Rotation paths and how fast each direction turns (deg/step):
Each turn is a multiple of 5 degrees from 10 to 175, or 0.
Each row of a path follows its step; steps can be skipped.
Path 1:
step 0: [ 16  17 -15  -8  -2 -22  -1  11   6 -10  -3   1   6 -18   1   3   0 -17
 -29  -8 -22   0  17  12  11 -17  31   8  10   3  11  11 -18  -6 -16  -4
 -11 -27]
step 1: [ -9  14  -1  19  -3   2 -11  22 -12  18  27 -10  18 -19   5   0  -5  -6
  -7  -9   5   5 -17  -2  26 -19  11 -14   4   0  11  -4  15   8  -9 -25
 -17  25]
step 2: [ -4  26 -11  21  15  -1   2  -6  -2   3   4  -6  23   8  16 -23 -16  -2
 -18 -12 -23  -9  30  -7  14   0  12  18  22  -7  14  -4 -10 -10   5  12
  18  -1]
step 3: [ 13  11  -8  12  16  -3 -19  28   0 -11  20 -15   4  -3   3 -16  24   5
   2  -4 -21 -17 -22  30   7 -17  12  -4   1  -4  -7   4   8 -21 -16  -2
 -12  -4]
step 4: [  7  15 -26  19  20   9  -4   6  -9  26 -21 -11  16 -17   0   1 -19  -5
 -20  13  17  -5   8   8  13   3  13   2  21 -16 -17 -14  -4  -4   1   2
 -12  21]
step 5: [  1   5 -19  11  -7 -28 -16  19  -1 -19  -6   1  -8 -10   1 -24 -12  -9
 -14  12 -20  -4   8   2  22 -31   2  -1   4   1   0   1 -13 -12 -13 -18
  21 -12]
step 8: [  3  18  -5 -13  39  -6 -30   7   5  -8  12   1  -7 -15   0 -19   2  22
 -26  -1 -17 -19   2  14  -4  -6   5  -3  11  -8  11  -5  -9 -13   0 -10
 -20 -15]
step 9: [-12 -11 -18   8  10  -8 -27  25   4  34   3 -13  17 -13  -2  13  -8 -11
   9 -10   1   3   8  15   7  -5  17   2  22   2 -29  -4  -7 -13  -5 -10
  -2  19]
step 10: [-12  12 -25 -13  15   3 -11  -9  -8   3 -10  15  15 -17  -6 -29  -7  -7
 -20   3 -12 -11 -10   0  24 -13  10   4   7 -18   6  -6 -13  12  -9 -17
  31 -13]
step 11: [ 13  -6 -19  18  -1 -14 -11  14   4   6  13   0  -3 -14 -21  -5 -12  -6
  15 -17 -37 -16 -13   6  10  -6   8  12  20   9  13 -12  -6  -2   1 -11
 -34  -1]
step 12: [ -5   9 -21  18   3  11 -13 -23 -14  28  15 -11  14 -22  -1 -13 -13   6
  -6 -14  19  -5   9   7   1 -15  24  12   3 -14  -1  10  12   0 -26  -2
   3 -13]
Directions:
[ -5   2  -2   1  -2  -5   1  -1   6   5   9  -2  -5  -3   1  -3   8   5
   1   7  -4   6  -3  -3   1  -5   1   2 -12  -9  -6   3   4   2  -8  -4
   5  -1] | 160
[  1   8 -11   5  -1  -7 -10   8  -2   7  -3  -1   1   3   1   0   5   5
   4  -4   3  -3   1   0   6  -1   4  -3   5  -9   9   3  -6   3   2  -1
   0  -4] | 0
[ -2   2  -3   1  -1   6   6  -1  11  -4  -9   2  -1  -6   0  -2   4  -1
  -5   1   2   2 -10   0   5  -4   0   0   5  -4   1   5   2  10   9  -3
  -6   7] | 115
[ -8 -10  -5  -7   4   2 -11  -2   7   7  -3   8  -5  -7  -9  -4  -1   5
   2  -3   1  -1   1  -2  -5   0  -6  -2   1   1  -2   1  -5  -4   4  -1
   2  -1] | 25
[ -5  -6   2   2   3   0  10   0  -1   4  -3   2  -3   7   2   2  -8   7
   2  -2   2   9  -2   3  -1 -13  11   3   5  -5   1  -2  -5  -5   2   4
   2  -1] | 145
[  4  -2  -6  -8   1  -5   5   0   4  -1   5   4   0   1   0   9   0   0
  -3   0   1   0   1 -10   9  -3   1 -11   8   6  -2  -4  -2   2  -7  -4
   8   6] | 80
